[61 66 61 49 61 46 46 50 57 50 49 49 45 69] : <113>
[54 61 49 49 46 61 61 50 57 46 50 49 51 39] : <29>
[68 65 58 92 31 69 75 33 65 49 47 45 46 29] : <19>
[53 58 48 48 46 38 47 57 49 48 48 41 38 45] : <73>
[61 66 46 55 37 56 62 48 52 47 48 40 46 35] : <146>
again <19>: 
[65]
at: [49 49 46 61 61 50 57 46 50 49]
<29>, 2

[ 8 25 27 10  4  4  6  4  6 14  8 17  3  8  9  3 36  6 29 56  4  8 14 11
 13 12  8 30  7  5  3  3  5  3 12  9  1  8  0  6 15 18 29  5  9 25  4 33
 18  4  2 43 27 16  7  5  3 29  3 14  9  7  1] : <85>
[ 5  9 11  6  8  9  6  4 11 11 14  7  5  5  8 13 18  2 35 31  3 12 30 36
  5 10  5 11 10 13 13 14  3  5 17 10  1 13  0  3  8 28 12  6 13 13  3 31
 11 10  1 14 14 18 35  4  3 20  2 25  2  2  3] : <66>
[19 31  9  5 12  6 25  4  5 36  9 14  7 22  7  7 17  8 31 73  4 13 16 17
 10 13 14 10 10  4  5  7 13  8 15  6  4  3  0  3  8 27 31  4 16 28  8 38
 12  4  1 39 17 38 17 18 14 16  9 13 25 13  1] : <137>
[ 4 13  8 15 15  3  9  5  8 24 11 19  7  5 13  4 13  4 38 54  5  9 22 21
 19 12  6 18 15  4  5  7  7  4 21 12  5  5  0  6 18 21 28  8 10 33  4 30
 11  5  2 13 17 34 18  7  6 32  6 16  5  5  1] : <72>
asked: [ 5 36  9 14  7 22]
<137>
asked: [ 7 13  8 15]
<137>

[-47 -13  11 -26   1]  <76>
[-15 -17   0  -5  22]  <40>
[-42 -29   0 -36  45]  <60>
[-51 -34 -16 -37  35]  <157>
[-42 -29   0 -36   0]  <99>
[-47 -13  11 -26  50]  <69>
row of <157>
[-51 -34 -16 -37  35]
shift -1: [0]
[-1]

[ 10  -8  -7  -7  10  26 -14   7  -9  10  28  -6 -14 -22 -17] -> <211>
[  5  -6 -25 -13   9  25 -14   6 -11  13  27 -10  37 -26 -19] -> <80>
[ -5  -6  -4 -25   8   3  -8  15  15  -8   8  -6  -7  -6  -4] -> <27>
[ 21 -14  18 -42 -26  29   5  19   4   0 -39  41 -35 -14 -13] -> <149>
[  7  -6 -17  12  -1   5  -8   4  17 -15  -4 -20   0  13 -21] -> <51>
[ -1  -6  -3   1  19  43  -6  41  16 -13 -60  45 -65  -7 -32] -> <143>
[21  9  0 -5 -2  8 -3  3  1 -6 -3  1 19  5 -8] -> <118>
[-14   7  16  52   5 -10  -3 -30 -23  33   1  -4  30 -20  22] -> <12>
[  6  -4 -15 -10   2  25 -10  -6 -10  10  30  -8  41 -18 -18] -> <201>
[ -1 -10  -1 -18   2   1  -8   2  17  -6   2  -9 -12  -4   3] -> <139>
[-30  13  13  51   8 -19   2 -35 -22  43   2 -14  27 -24  22] -> <199>
[ 40 -33  25 -82 -46  43  -6  12  16 -13 -60  45 -65  -7 -32] -> <186>
asked: [ 1 -6 -3  1 19]
<118>
asked: [  6  -4 -15 -10   2  25 -10  -6 -10  10  30  -8  41 -18 -18]
<201>
again <149>: 
[-14]
at: [  2 -14  27 -24  22]
<199>, 10
shift +1: [-7 -7]
[-6 -6]

[ 2 23  5 22 18  3 13  9 10  1 15 10 15  6  6  1 28  7 27 10  3  4  7 23
  6  6 29  3 11 19 11  5 19 10] -> <147>
[ 4 22  6 43 27  5 16 20 19  1 10 26 13  9 13  2 50 12 15  3  1 11 14 28
  7 11 71  9 19  8 25  7 21 11] -> <181>
[ 4 45  5 39 17 11 54 18 15  2 24 34 28 10 11  4 48 11 12  4  8 10 11 29
  9  9 66  7 29 12 22 13 16 24] -> <188>
[ 4 45  5 39 17 11 54 18 15  2 24 34 28 10 11  4 48 22 45  4  4 14 12 17
 10  3 47  8 19 27  7  9 11 20] -> <150>
[17  8  4 43 89  8  8 17 16  1 12 17  8  7  3  2 11 11 22  4  2  9 19 16
 23 11 31  5 26 65  4 14 26 31] -> <52>
[ 4 45  5 39 17 11 54 18 15  2 24 34 28 10 11  4 48 22 45  4  4 11 12 45
  9  3 47  8 19 27  7 11 11 20] -> <7>
[ 2 39  3 35 91 23 38 22 32  3 18  8 45 15  7  1 33 24 57 26  3  5 28 68
 20 12 46  5 46 54 13  9 47 44] -> <10>
[ 2 39 17 35 91 23 38 22 32  3 18  8 45 15  7  1 33 24 57  6  3  5 28 68
 20 12 24  5 46 54 13  9 47 44] -> <107>
[ 2 12  2 36 22 11 13 14 19  3  5 19  1  9  6  2 25 24 38  2  1 11 11 46
  5  6 43  5 18 25 11  5 15 10] -> <177>
asked: [ 4 45  5 39 17 11 54 18 15  2 24 34 28 10 11  4 48 22 45  4  4 14 12 17
 10  3 47  8 19 27  7  9 11 20]
<150>
asked: [ 4 22  6 43 27  5 16 20 19  1 10 26 13  9 13  2 50 12 15  3  1 11 14 28
  7 11 71  9 19  8 25  7 21 11]
<181>
asked: [ 4 45  5 39 17 11 54 18 15  2 24 34 28 10 11  4 48 11 12  4  8 10 11 29
  9  9 66  7 29 12 22 13 16 24]
<188>
shift -1: [24 34]
[23 33]

[ 44  59 -46  71  -7 -30] -> <4>
[ 45  46 -46  89  -7 -30] -> <81>
[ 44  59 -46  49 -35 -30] -> <79>
[ 45  71 -51  71  -7 -30] -> <112>
[ 45  46 -53  46  46  46] -> <90>
again <112>: 
[71]
asked: [ 45  71 -51  71  -7]
<112>
shift +1: [ 46 -53  46]
[ 47 -52  47]
again <90>: 
[46]
shift +1: [45]
[46]

[-4 58 18 -7 18 18] -> <111>
[  4 -48  37 -12   3 -23] -> <114>
[ 47  34 -65 -28 -38   8] -> <88>
[ 32  33  37 -12   3  -3] -> <98>
[  9  -2 -20 -19  -5 -22] -> <130>
[ 65   4 -67 -18 -43  -4] -> <95>
[23 41 22 42  7 10] -> <65>
[ 18 -84 -39 -74 -63 -56] -> <131>
asked: [ 32  33  37 -12   3  -3]
<98>
shift +1: [-12]
[-11]

